In the data rows, zero lies at 4.5, halfway between 4 and 5.
What is the hidden score of each row? Scores go from 0 to 30, and 15 is about the middle. The score is a weighted sum of the row's numbers plus the product of two more (or one squared), each taken from its middle value.
[3 7 7 5 8 7 7 3 6 3 3 2 8 3 8 6]: 15
[5 1 4 5 6 4 7 2 7 7 8 7 6 4 6 5]: 17
[3 5 4 5 2 6 3 6 4 3 4 5 2 8 2 6]: 11
[5 6 5 4 5 3 4 6 3 3 2 3 4 3 5 3]: 21
[3 8 7 4 7 7 6 5 6 2 3 2 6 4 6 6]: 16
[5 5 5 4 4 1 3 6 2 4 1 3 4 3 5 2]: 27
[7 2 4 3 4 2 5 5 4 6 6 6 4 4 4 4]: 18
[3 4 5 5 3 6 4 6 5 4 5 5 4 6 3 6]: 8
[5 3 4 5 5 3 5 3 4 7 4 6 6 3 6 3]: 15
[5 5 5 5 4 4 4 5 3 3 3 4 4 4 5 4]: 17
[5 7 5 4 5 4 3 6 3 3 2 3 4 4 5 4]: 17
[5 6 6 4 5 1 3 6 2 3 1 4 5 2 6 3]: 22
[5 5 5 4 5 4 4 5 3 4 3 4 4 4 5 3]: 15
[5 5 4 4 3 6 4 6 5 3 6 5 2 8 2 7]: 11
[5 5 5 4 5 3 4 6 3 4 3 4 5 3 5 4]: 14
[3 7 6 5 7 7 6 3 6 3 3 2 7 3 7 5]: 18
[4 3 4 4 5 5 6 2 6 6 6 6 7 3 6 5]: 8
[6 3 4 4 5 2 5 5 4 5 6 6 4 4 4 4]: 9
[3 5 5 5 2 7 3 5 5 4 5 5 2 8 3 7]: 13
[4 2 2 6 1 3 3 4 3 7 4 6 2 5 2 1]: 17
[6 2 3 3 4 2 5 5 5 7 7 7 5 4 4 4]: 17
[3 3 4 6 4 5 6 0 5 8 4 5 5 3 5 1]: 12
[5 6 5 5 5 3 4 5 3 3 2 3 5 2 6 3]: 19
[5 1 3 5 5 5 7 1 7 8 8 7 7 4 5 5]: 19
[6 3 4 4 4 2 5 5 4 6 5 5 5 3 4 3]: 14
[5 4 4 4 5 5 5 4 6 5 6 5 5 4 5 6]: 8
[5 6 4 5 2 6 3 7 4 3 5 5 1 8 1 6]: 2
[6 6 5 4 6 3 5 5 4 3 3 3 5 3 6 4]: 22
[7 3 4 4 4 1 4 5 3 6 5 6 4 3 4 2]: 12
[3 2 3 6 2 5 5 2 5 8 5 6 4 5 3 2]: 18
[3 6 6 5 7 7 6 3 7 4 4 3 7 4 7 6]: 16
[3 2 3 7 1 3 3 3 3 7 3 6 2 5 2 1]: 17
[6 3 4 3 5 2 4 6 4 5 6 6 4 4 4 4]: 13
[3 7 6 5 6 7 5 4 6 2 3 2 5 5 6 6]: 21
[5 5 4 4 3 4 3 7 5 3 6 5 3 7 3 7]: 15
[5 3 4 4 4 2 4 6 4 5 5 6 5 4 4 4]: 15
[5 6 5 4 5 4 3 6 3 3 2 3 4 4 5 3]: 19
[6 5 4 4 2 5 3 7 4 3 6 5 1 8 2 6]: 15
[3 6 7 4 7 6 5 4 6 3 3 3 7 3 7 6]: 17
[4 4 5 5 5 4 5 4 4 5 3 5 5 3 5 3]: 12
[2 7 6 4 7 6 5 4 6 3 3 3 7 4 7 6]: 20
[4 6 5 5 2 5 2 6 4 3 5 4 2 7 2 6]: 10
[4 6 5 5 3 6 3 5 5 3 4 4 2 7 3 6]: 15
[3 8 6 4 7 8 6 4 6 2 4 2 7 4 7 6]: 15
[4 2 4 4 5 3 5 3 6 6 6 7 7 3 6 5]: 19
[4 2 3 6 4 4 6 1 6 8 6 6 6 3 5 3]: 15
[3 7 6 4 8 7 6 3 6 3 3 2 7 3 8 6]: 24
[5 5 4 5 2 6 4 6 4 3 5 4 2 8 2 6]: 13
[3 7 6 5 7 7 5 3 6 3 2 2 6 4 7 6]: 24
[3 6 6 5 7 7 5 3 6 4 4 3 7 4 7 6]: 14
[3 4 4 5 2 5 3 6 4 4 5 6 2 7 2 6]: 7
[6 5 4 4 2 5 3 7 4 3 6 5 1 9 1 6]: 13
[5 6 5 5 4 3 4 5 2 4 1 3 4 3 5 1]: 18
[6 6 4 5 3 6 4 6 5 3 6 4 2 7 2 6]: 6
[4 2 3 5 5 4 6 2 6 8 6 6 6 3 5 3]: 13
[7 4 4 4 5 1 4 6 3 5 4 5 4 3 4 3]: 12
[4 7 7 4 7 6 5 4 6 2 3 2 6 4 7 6]: 23
[3 7 6 5 8 7 6 3 7 2 3 2 7 4 7 6]: 21
[4 2 3 4 6 5 6 2 7 7 7 7 7 4 6 5]: 17
[5 5 5 4 4 2 3 6 2 4 2 4 4 3 5 3]: 17
[4 1 3 6 5 5 7 1 6 9 7 7 6 3 5 2]: 8
[4 5 5 4 5 3 4 5 4 4 3 4 5 3 6 4]: 21
[5 5 5 4 7 2 6 4 4 5 3 4 7 1 7 3]: 18
[5 5 4 5 2 6 4 6 4 4 6 5 1 8 1 5]: 2
[4 4 5 4 4 7 5 4 6 4 6 5 4 6 4 7]: 9
[5 5 5 5 4 3 4 6 2 4 2 4 4 3 4 3]: 11
[4 4 4 7 1 4 3 4 3 6 3 5 2 6 2 1]: 16
[6 6 5 3 3 5 3 8 4 2 5 4 1 8 2 7]: 14
[5 5 5 4 6 3 5 5 4 4 4 4 5 2 6 4]: 16
[3 8 7 4 7 6 5 4 5 2 1 1 7 3 8 5]: 28
[6 6 5 4 3 6 4 7 4 3 5 4 1 8 2 6]: 7
[6 5 5 4 3 5 3 8 4 2 6 4 1 8 1 7]: 6
[7 3 4 3 4 2 5 5 4 6 6 6 4 4 4 4]: 14
[5 1 3 4 6 3 6 2 5 8 6 7 7 3 6 3]: 20
[4 5 5 5 4 3 4 5 3 5 3 4 4 3 5 3]: 13
[5 4 4 4 6 3 5 5 4 5 5 5 6 3 6 4]: 11
[5 4 5 4 4 3 3 5 3 4 2 4 4 3 5 2]: 13
[5 0 3 4 6 5 7 1 7 8 9 7 7 4 6 5]: 26
[4 4 5 5 2 5 2 6 4 3 5 5 2 7 3 6]: 18
[5 6 5 5 6 4 5 4 4 4 2 3 5 3 6 3]: 19
[4 4 4 5 4 6 4 5 5 5 6 5 4 6 4 6]: 8
[4 3 4 7 2 4 4 3 3 7 3 5 3 4 3 0]: 11
[4 3 4 5 5 5 6 1 5 8 6 6 6 3 5 2]: 5
[2 3 4 6 4 6 5 1 5 7 4 5 5 4 5 2]: 15
[4 7 6 4 8 7 6 4 6 3 4 3 7 4 7 6]: 12
[5 6 6 4 5 3 5 6 3 3 2 3 5 3 6 4]: 20
[5 5 4 5 5 4 5 5 4 4 3 3 5 3 5 4]: 18
[6 4 4 4 4 6 5 5 6 5 8 6 3 7 2 6]: 5
[7 2 3 3 4 3 5 5 4 6 8 7 5 4 4 5]: 7
[4 1 3 6 5 4 6 1 6 8 6 6 6 4 5 3]: 22
[3 5 5 4 4 7 4 5 5 3 5 5 4 6 4 7]: 9
[5 3 4 4 3 5 4 6 5 4 7 6 4 6 3 6]: 13
[5 6 5 5 5 3 3 6 3 3 2 3 4 4 4 3]: 16
[4 7 6 5 7 6 6 3 5 3 3 2 6 3 7 5]: 19
[6 6 4 4 3 6 4 7 4 3 6 4 1 8 2 6]: 5
[2 3 3 6 3 6 5 1 5 7 4 5 5 5 4 2]: 21
[3 7 7 5 7 7 6 3 6 3 3 2 7 4 7 7]: 17
[3 3 4 6 5 5 6 0 6 8 4 6 6 3 6 1]: 17
[5 6 4 4 3 6 3 7 4 3 6 4 2 8 2 7]: 6
[4 6 5 5 6 3 4 5 3 4 2 3 5 2 6 2]: 18
[5 6 5 4 4 3 4 6 3 3 2 4 4 4 5 3]: 20
[7 4 4 3 5 3 5 6 4 5 6 6 5 4 4 5]: 5
[3 2 3 7 5 6 7 0 7 8 5 5 6 4 5 3]: 17
[4 4 4 4 3 6 5 5 5 5 6 5 4 6 3 6]: 9
[3 2 3 6 4 5 6 0 6 8 6 6 7 3 5 3]: 13
[5 5 5 5 5 4 4 5 4 4 3 4 5 3 5 3]: 11
[6 3 3 4 4 2 4 5 4 6 6 6 4 4 4 4]: 14
[6 3 4 4 4 2 4 5 3 5 5 5 4 3 4 3]: 12
[3 3 4 5 2 5 3 5 4 5 5 6 3 6 3 5]: 12
[5 6 4 4 3 6 4 7 4 3 6 4 2 7 2 6]: 3
[4 6 5 5 6 4 5 4 4 4 2 3 6 2 7 3]: 21
[4 1 3 5 5 4 7 1 6 8 7 6 6 3 5 3]: 18
[4 2 4 4 5 5 5 2 6 7 6 6 7 4 6 5]: 19
[6 3 4 4 5 3 5 5 4 5 6 5 5 3 4 4]: 8
[6 5 4 4 3 6 4 6 4 3 6 4 2 7 2 6]: 9
[6 6 4 4 4 7 5 6 5 3 6 4 2 7 2 6]: 3
[5 6 4 4 3 6 4 7 4 3 5 4 2 8 2 6]: 5
[6 4 4 4 5 2 5 5 4 5 5 5 4 3 4 3]: 11
[5 4 4 4 5 3 5 4 4 5 4 4 5 3 5 3]: 18
[3 7 6 4 7 7 6 3 6 3 4 2 7 4 7 6]: 19
[5 1 3 6 2 3 4 3 4 7 5 7 3 5 3 2]: 25
[4 2 3 5 4 4 5 2 5 8 6 6 6 3 5 2]: 13
[5 6 5 4 5 3 4 6 3 3 3 4 4 3 5 4]: 16
[5 5 5 4 6 4 4 5 4 4 4 4 5 3 5 4]: 10
[5 4 5 3 4 4 4 6 4 4 6 6 4 6 4 6]: 14
[5 5 4 5 3 6 4 6 4 3 6 4 1 8 2 6]: 1
[6 5 5 3 4 3 4 7 3 3 4 4 3 5 4 5]: 18
[3 3 3 7 3 4 4 2 4 7 3 5 4 4 4 2]: 16
